(in the rows, 128 means zero)
One turn moves each row of this set onto another row. After a few examples, where does it send each row asked below?
buk: [101 159 149 122 119 152 151 140 146 146  97 100 156  90 112  80 124 101
  98 169 110 114 106 109 153 141 105 123 133 125 154 102 113 139 155 123
 150 146 131 135 139 149 135 127  90 128 133 104 130 129 108]
Movir: [ 93 114 144 118 147 183 117 133 132  99 131  89 130 107 149  98 146 117
 134 134 137  86 157 152 145 120 108 156 139 147  92 133 124 124 122  93
 108 150 126 128 109 114  96  84 140 148 125 158  93 112 116]
Dus: [137 134 150 121 131  90 168 105 149 113 109 149  97 154 133 116  69 112
 151 129 117 141 169  83 103 129 135 111 153 126 150 115 128 151 106 155
 122  86 154  99 156 123 109 141 155 109 141 159 164 130 118]
piro: [148 147 142 153 132 129 106 132 156 119  91 157 116 111 129 107 160 140
  90  92 159  96 123 128 138 153 105 136 168  87 138 158 116 111  93  81
 132 119 101 160 108 104 129 127 126 167 103 140 114 103 130]
Vavu: [174 113  96 139 116 184  90 130 132 135  88 122 133 129 155 135 112 175
 109 100 129 158 115 138 148 148 122 112 115 132 140 109 140 174 136 112
 152 100 147 129 117 166 125 104 144 119 126 145 125 151 156]
roram: [149 147 105 118 125 152  98 120 150 110 104 180 154 123 111 120 171 132
 100  97 138  94 144 131 111 154  84 139 150  98 164 156 130 125 111  99
  94 101 118 155 128 131 129  92 116 148 132 163  92 115 121]
kenup: [116 148 126 141 157 145 136 126 141 136 105 110 125 104 129  63 139 129
  77 127 121  93 104 123 148 156 135 123 141 135 127 111 108 115 162 120
 172 127 111  95 126 145 138 138 132 158 140  97 125 126 112]
benuv: [143 130 139 138 134 188  78 157 131  97 104 110 126  95 158 147 127 140
 113 103 145 152 130 140 166 113 150 127 133 148 110 113 111 153 149 128
 160 128 140 140  94 160  92 113 152 116 120 135 136 139 145]
fari: [127 114 119 135 117  97 183 119 128 115 153 139 120 147  91 136  81 152
 120 145 141 164 135 110 107 113 105 121 147 123 136 125 135 147  94 139
 101 110 160 118 144  76 112 115 132 113 152  99 162 137 125]
varo: [111 119 124 142 133 146 149 107 135 126 134  86 114 132 157  91 150 119
 131 102 131 104 137 127 153 167 106 145 152 166 119 170 133 122 128  79
 133 151  92 131 104 112 108 101 124 172 106 127  89 117 120]
gifo: [146 106 147 131 158 163 113 136 188 174  98 104 126 139 150 127 132 133
 143 143 143 159 144 104 179 167 106 179 153 103 122 129 151 139 119 124
 140 136 122 172 154 128 121 121  97 133 115 129 167 138 147]
semob: [148 127 144 125 116  90 177 109 141 109 123 118  93 164 135 133  69 123
 150 137 144 155 167 108 101 111 122 131 159 145 159 116 115 153 104 136
 110  95 146 115 136 123  99 137 140 103 130 130 131 122  97]
lesib: [140 114 144 143 126  77 179 120 156 117 122 134  97 167 135 142  88 125
 138 124 124 167 165  97  88 112 126 125 164 127 157 136 135 143 108 131
 106  88 147  89 133 114 109 107 136  95 124 131 126 125 114]
Kigi: [115 116 121 116 104 113 151 106 131  99 139 163  95 143 104 123  75 127
 153 123 130 142 172  93 104 131 136 102 134 125 148 127 151 149  99 140
 117  95 163 120 149 103 110 125 166 116 141 154 183 124 148]
dal: [142 144 150 109 136 178  87 125 168 103  99 140 134  92 135 144 166 108
 104  87 136  78 151 136 132 125 123 137 162  99 118 127 112 110  97 121
 102 109 123 160 110 111 121  92 136 155 118 153 116 125 137]
Zako: [154 154  98 125 130 157 133 130 123 138  79 112 161 127 120  83 116 148
  90 155  96 105 105 144 138 145 112 134 129 139 120 103 103 148 160 111
 150 125 137  98 143 167 137 133 125 134 155 132 125 115 110]
kogik: [126 125 119 147 112 163 101 164 143 135  78 115 101  86 148 158 108 148
 113 134 144 147 107 114 154 139 112 128 113 136 156  97 129 150 141 112
 168 122 130 165 107 153 125 132 134 106  85 139 135 118 146]
zenam: [144 137 132 120 100  89 178 109 123  88 134 137 106 144 109 144  72 136
 123 136 159 145 154 112  92  96  95 121 159 130 170 113 103 144  84 133
 102 103 143 136 136 113 101 138 135 116 145 110 144 129 102]
feme: [147 133  98 143 122 169  96 151 125 141 107 123  86  96 157 117 137 163
 103 105 142 147 116 126 187 150 129  97 133 151 139 116 145 136 127 114
 184 120 123 123  90 125 139 127 158 117 110 125 130 143 131]
Voler: [ 85 100 137 116 114 175 154 138 145 136 137 111 124 100 142  86 140 111
 131 117 142 114 155 115 146 138  92 133 127 160 151 154 157 135 127  68
 115 154 116 148 123 126 118  83 108 119 100 135 118 103 116]
simor: [114 123 112 132  97  95 169 120 128  99 136 155  97 144  80 137  87 135
 132 128 117 147 152  98  94 134 125 108 135 127 144 135 147 144 107 132
 118  95 161 100 140  91 121 108 155 105 139 124 170 116 155]
nid: [162 119 122 126 159 156  90 115 178 147 116 133 159 161 123  93 149 164
 119 128 167 160 142 131 162 151 109 164 138  78 138 134 151 156 126 118
 116 105 140 155 150 132 120  91 114 136 154 152 134 149 141]
Tudel: [114 142 137 141 127  73 175 110 149 109 120 153 111 152 111 122  88 122
 144 136 102 148 153  76 104 129 124 105 150 128 139 146 137 147 117 148
 116  93 155  90 140 103 117 113 142 113 148 156 163 126 128]
mitul: [127 146 141 126 138 183 111 144 119 103  97 100 146  90 134  89 143 111
  93 145 103  82 136 152 154 133 130 133 158 126 111 110  83 129 151 134
 137 148 157 113 123 151 114 132 134 131 145 105 124 116 115]
Vuvap: [115 119 104 110 132 157 143 123 115 125 127 115 156 147 133 103 137 126
 133 142 115 113 128 151 126 144 103 153 120 163 119 148 130 134 137  72
 111 128 100 127 122 136 111  84 116 138 121 152  66 106 109]
Zesaf: [157 130 145 130 140 148  85 129 167 153 112 110 126 152 131  87 154 150
 122 139 168 164 126 121 195 157 130 149 158  84 125 127 145 113 105 117
 169 129 113 150 121 103 126 112 120 157 132 109 134 149 149]
fafas: [128 122 131 111 112 116 171 113 121  99 157 154 120 149  85 117  79 131
 134 144 151 142 154 113 109 120 117 125 143 117 147 127 133 147  89 140
  96 114 165 138 157  81 104 125 139 125 160 112 177 126 130]
mem: [150 138 124 145 109  71 174 119 143 101 124 124 103 145 112 149  89 149
 110 135 144 159 155  99  90  98  79 125 163 116 163 121 114 132  94 136
 114  98 146 104 130 112 111 119 125 110 148 113 151 134 112]
tofun: [117 127 146 136 132 149 114 132 175 137  86 160 133  88 132 119 151 112
  96  87 140  88 154  95 114 135  81 133 148  92 153 135 128 110  98 100
 132 116 101 172 140 149 134 109  98 155 112 142 161 119 145]
rekop: [163 147 153 112 158 182  86 136 194 124 103  98 140 129 128 119 158 134
 128 120 166 139 157 134 177 120 141 174 169 106 103 132 127 130 141 139
 134 128 144 157 131 120 116 105 140 133 144 137 151 134 133]

nid turns into roram
Zesaf turns into piro
fari turns into mem
Now find these:
rekop turns into dal
Voler turns into buk
Dus turns into Kigi

One turn moves each row of this set onto another row. After a few examples, where does it send each row asked below?
Toban: [154 115 157 128 145 109 125  90 118 134 155  99 149 122 152 128  97 122
 121 146 142 155 143 150 106 130 137  77 115 134 103 115 105  98 159 139
 153 132 123 181 162 140 132 102 134 112  96 105 148 157 154 138 128 159]
toko: [136 131 134 134  92 131 119 122 144  96  99 115 118 107 103 143 159 154
 140 152 134 135 111 123 123 134 135 141  97 140 128 140 124 160  79  93
 159 172 119  58 132 106  85 142 152 113 133 102 135 146 116 138  72 108]
tem: [159 162 139 122  90 166 100 141 147  91 130 119 106 120 110 147 143 153
 112 133 159 155 124 152 140 125 128 149  96 134 109 122 114 162 118 113
 164 167 138  85 112  96 140 132 131 109 121 108 139 126 139 120  67 117]
mune: [135 121 152 131 154  95 127 102 115 144 162  84 154 115 158 135 109 106
 112 135 148 141 145 151  82 108 125  88 132 143 111 121  97 110 157 146
 145 131 117 175 157 127 127  85 135 106 106 111 146 152 151 141 133 151]
vopu: [132 132 132 125 111 165 114 122 150 112 109 145 108 126  87 141 133 164
 140 135 162 138 143 139 120 102 104 122 118 111 131 129 134 141  84 100
 114 162 129  85 152  79  94 136 128 103 103 125  94 136 131 111  73 126]
rep: [162 162 162 133  89 145 107 157 153 119 117 128 124 114 101 127 142 161
 122 121 154 139 119 113 116 137 137 128  92 114 123 132 131 165  96 107
 139 161 119  61 142 102 112 131 139 130 131 102 119 102 117 130  70 141]
nit: [ 64 153  99 142 145 122 146 134 116 133 145  86 176 128 161 117 162 108
 112 105 124 104 134 124 126 131 131 157 153 132 130 150 114  80  90 127
 129 142 147 125 125 113 134 128 156 111 131 144 152  94 132 124 159 110]
Muve: [157 144 134 118 105 168 122 141 158 107 130 151 107 128 122 143 124 170
 142 115 145 127 134 123 104 110 106 123 117 113 113 140 140 139  71  98
 116 171 140  94 178 102  96 131 116 144 131 114 107 138 118 130  90 129]
bazul: [158 131 109 140 108 184 128 145 155  87 114 150  91 131 133 152 124 141
 121 138 136 122 134 149 115 111  96 126  92 120 117 144 119 150  93  77
 140 174 140  92 119 105 125 137 126 135 113 125 111 147 130 123  83 117]
Dosen: [143 106 162 132 131 111 139 105 127 121 124  90 128 153 146 107 106 102
 130 141 114 137 131 161  94 137 119  94 130 130 127 126 118 103 133 143
 152 138 109 186 146 152 113 106 152  95  97 115 129 175 147 183 137 151]
teno: [ 71 153 104 147 135 132 155 143 116 142 138  98 173 127 163 108 163  95
 114  97 139  85 124 115 125 123 130 152 140 122 143 146 106  89  95 108
 146 140 125 130 111 111 126 126 163 113 122 149 142  88 132 114 154 107]
labi: [127 109 145 141 152  91 140 101 100 111 122  85 147 120 107 125 131 120
 155 153 144 152 148 119 148 139 181  77 117 112 120 124 113 135 130 116
 126 123 100 186 166 137  93 102 160 108 101 115 143 140 137 142 119 158]
nim: [ 85 163  97 142 151 144 149 146 117 148 159 106 176 122 172 115 153  98
 111 105 141  88 124 122 114 118 126 144 135 127 130 144  99  91 111 112
 135 136 152 135 102 112 130 130 136 114 121 149 150  84 141 115 155 107]
zif: [147 113 144 139 121 113 156 117 133 119 134 126 139 143 136  95 100  98
 142 134 141 121 120 122 120 121 142  80 115 111 130 125  88 120 138 115
 142 133  87 198 153 156  89  98 135 112 127 114 139 166 145 189 131 149]
muvit: [144 139 116 118 107 165 112 122 166  77 118 133 106 127 120 145 134 149
 148 140 123 150 134 145 136 126 113 147 118 136 124 128 144 128  65 106
 128 166 167  87 161 108 117 136 137 115 135 104 130 164 133 138  84 102]
Zezus: [160 158 144 142  97 153 114 156 181 102 130 160 136 122  97 147 135 151
 112 145 138 123 118 143  93 113 142 120  85 138 119 131 112 166 103 103
 134 144 152  72 143  98  85 137 132  99 143 106 110 130 136 140  98 116]
Toku: [152 147 127 124 122 185 105 136 153  92 127 127  99 128 114 148 125 156
 123 131 150 159 150 144 141 111  97 135 101 117 119 124 135 150 101 108
 128 167 152  91 138  85 143 133 128 116 101 118 109 130 141 110  73 126]
gab: [111 121 147 123 110 165 145 105 139 153 113 154 185 128 135 130 162 141
 100 152  82  99 132 112 163 138 116  84 115 154  98 140 132 128 130 146
 130 132 150 115 121 153 141 147 132  99 165 141 112 109 145 125 154 107]
kori: [123 140 159 112 106 170 145 116 124 165 106 156 174 122 129 113 174 136
 120 134 101  90 128  96 174 151 124  86 115 137 108 140 137 142 117 138
 125 127 140 128 115 161 133 144 125 113 159 142 115  86 132 125 141 119]
tudu: [140 128 119 128  95 162 127 118 150  86  86 137  95 120 115 138 145 142
 145 134 141 130 133 137 145 127 109 144 103 124 144 137 129 142  61  83
 144 172 125  83 131 113 116 135 144 131 116 109 125 150 116 122  70 114]
zal: [129 140 144 150 162  99 150 122 120 124 135 119 148 106 126 119 127  83
  96 146 156 111 157 147 122 111 131  99  99 142 143 137  67 151 140 112
 147 113  94 185 126 132 113  92 142  95  99 120 128 131 134 147 144 171]
Sekem: [125 108 142 160 152  96 148 102 128  92 103 109 149 140 100 125 126 106
 121 161 127 142 150 160 139 133 161  84 101 124 140 128  82 144 129 132
 117 113 117 182 127 152 114 106 161  96 100 110 135 137 140 167 134 164]
liset: [126 111 146 142 139  95 145 121 124 121 127  74 132 139 154 105 120  77
 126 133 119 126 130 153  83 123 115 108 142 135 139 133 106 113 131 136
 146 139  98 176 130 143 111  89 153  92 115 120 137 170 144 186 136 142]
fup: [ 94 111 146 121 101 169 140 117 117 156 106 129 166 149 115 129 170 149
 114 135  97 109 135 109 167 127 118  81 144 124  90 139 146 132 140 146
 120 146 122 132 123 133 129 140 137  89 152 166  98 106 148 120 142 105]
Navez: [150 149 150 129 155  95 133 135  92 127 130  72 123 101 150 107 139  75
 133 138 141 129 148 142 113 167 146 111 128 132 130 134 120 128 122 112
 148 122 108 181 122 149 134  91 143 121 100 119 154 126 119 149 117 177]
Mubo: [ 84 161 105 142 137 133 149 153 118 145 154  99 178 131 168 112 158 104
 120  89 135  90 124 110 112 125 139 143 149 115 127 146 114  85  96 117
 125 138 142 134 129 115 124 122 149 125 137 146 147  83 132 122 158 108]
rimor: [160 148 118 137  86 160 126 162 157  81 130 135 100 124 128 143 135 142
 113 142 127 126 109 137 113 123 120 139  91 138 103 148 113 158 109  80
 171 182 124  83 124 105 105 138 130 118 149 122 129 156 126 153  89 111]
Samog: [121 132 136 104 100 185 149 115 112 154 118 150 154 125 146 121 169 132
 114 140 102  92 124 107 179 138 109  95 122 144  89 145 127 135 138 125
 149 147 132 144 100 157 139 147 111 112 157 157 127 112 140 123 139 105]
pir: [ 81 166 107 146 147 137 150 142 128 145 148 110 190 122 159 105 157  96
 116  99 142  94 124 109 132 122 138 147 127 121 148 138  97  97  96 122
 124 126 148 129 108 117 132 124 151 114 129 135 151  72 139 123 151 108]
tonid: [105 115 148 115 105 161 133 106 122 145 107 119 170 131 136 132 175 138
 120 146  76 114 133 108 175 151 127  94 136 150  93 137 160 119 124 142
 142 142 142 120 134 145 142 141 152  92 161 147 117 122 145 116 144  95]
miguf: [106 121 137 119 109 173 138 103 109 153 112 135 167 129 128 136 169 151
 102 140 105 116 138 115 185 135 115  88 124 137  85 138 128 139 147 146
 129 144 134 129 104 144 158 143 123 108 149 154 120  94 145 107 133 114]
megi: [134 129 136 146 129  93 156 132 132 130 142 122 154 121 140  94 111  74
 132 128 149 111 126 115 110 114 146  93 121 118 143 127  82 128 136 109
 136 123  84 185 148 144  88  83 135 108 145 116 144 152 140 182 130 150]
zor: [129 138 134 129  99 151 114 129 140 101 114 126 113 128  81 160 154 169
 123 146 159 138 123 153 107  99 122 131 110 127 114 136 105 175 110 113
 133 169 127  85 118  84  84 144 126  93 110 124 116 131 133 126  75 114]
siv: [169 131 148 132 131 107 130 106 115 119 129 108 143 124 146 113 109 105
 137 142 141 149 133 149 123 163 165  84 110 117 117 114 102 113 137 134
 129 120 133 183 126 174 146 100 128 137 113  96 172 129 138 159 109 168]
Detum: [107 123 143 109  98 173 150 116 112 148 102 132 156 126 131 118 184 123
 133 142  92  92 126  98 185 148 126  98 130 142 103 142 150 134 119 117
 153 143 119 138 114 149 120 144 142  95 160 160 114 123 138 118 138  94]
Vuvus: [152 157 152 114  99 146 102 122 166  95 136 117 130 120 117 150 142 165
 130 136 128 154 118 140 115 121 128 148 103 155 117 125 128 151  87 133
 151 164 163  72 161 106 105 134 140 103 141  87 139 149 136 144  88 103]
fise: [121 135 161 101  95 175 139 130 117 167 113 133 160 140 133 112 173 138
 133 120  96  98 125  96 162 147 120  90 146 124  93 138 160 129 122 144
 125 142 128 140 131 150 123 139 127 105 161 156 106 102 138 129 141 109]
bapa: [163 146 139 137 108 165 115 136 172 103 117 153 128 116 120 135 124 156
 136 121 146 139 134 109 136 120 126 120  82 110 137 123 129 149  73  99
 119 155 145  72 161 110 126 125 142 148 130  93 118 118 128 119  75 126]
badun: [111 114 134 162 159  79 143 106 121  97 110  83 158 123 115 134 142  88
 121 151 130 139 150 155 129 123 161 101 117 133 146 128  80 150 123 139
 112 113 117 171 122 144 120  87 165  98 113 105 151 131 139 162 130 148]
remu: [159 135 163 127 154 106 136 117  92 121 117  83 122 111 136 109 134 100
 147 150 135 137 147 136 129 176 157  93 112 124 126 134 127 128 118 111
 151 124 109 187 137 156 121 110 152 123  82 114 142 131 120 144 117 181]
Devu: [149 152 149 116  96 153 116 151 147 107 137 112 104 138 115 141 136 180
 125 115 139 142 116 126  93 109 102 139 119 122 100 146 128 163 101 127
 136 189 123  85 157  97  93 136 119 124 134 119 117 135 122 158  86 128]
Kaba: [ 59 144 100 147 138 122 149 131 117 151 145 101 183 128 149 112 154 114
 111 103 143  95 130 117 114 111 128 142 156 118 132 144 104  78 101 121
 122 141 130 121 127 101 117 128 148 107 128 150 140  89 137 119 153 112]
suza: [ 68 152  94 146 149 127 147 126 128 145 147 108 191 125 157 114 150 102
 108 117 131  94 126 128 109 118 126 145 141 133 139 141  98  81 103 126
 119 130 160 117 108 113 127 133 142 101 131 140 152  91 144 127 156 105]
Zusu: [151 129 114 146 111 166 116 129 184  92 113 164 132 123 109 145 119 141
 136 152 132 133 128 139 113 112 124 116  90 125 136 119 127 139  84  93
 113 146 165  69 147 101 106 134 138 109 134 102 113 149 143 127  82 102]
feba: [ 64 161  98 140 157 132 143 128 114 144 157  95 186 122 152 116 155 114
 108 107 144 110 136 117 135 113 124 150 141 127 133 140  97  93 108 130
 122 136 150 128 116 103 137 131 141 106 121 143 151  78 142 114 152 118]
Fifez: [156 140 139 136 134  92 127 114 121 125 144 102 156 109 156 118 117  85
 124 133 148 138 135 153 104 143 161  95 124 133 121 117  91 113 138 138
 126 115 137 175 127 163 147  81 125 131 134  94 179 130 141 158 118 153]
luvo: [120 122 143 141 162  77 135 118  95 126 139  64 153 103 123 124 140 101
 148 141 150 146 150 108 127 132 171  92 133 119 125 126 114 136 127 120
 122 125  96 174 165 126 100  83 158 113 114 116 148 129 132 142 117 158]
makas: [143 125 150 147 156 115 159 113 128 117 132 136 143 121 125 112 108 100
 106 156 145 116 147 138 132 120 134  83  84 134 136 136  76 142 142 107
 156 119  94 192 140 144 101 112 141 100  93 118 121 146 137 157 144 175]

Dosen turns into zif
mune turns into liset
Now find these:
pir turns into feba
zor turns into toko
muvit turns into Muve
tonid turns into fise

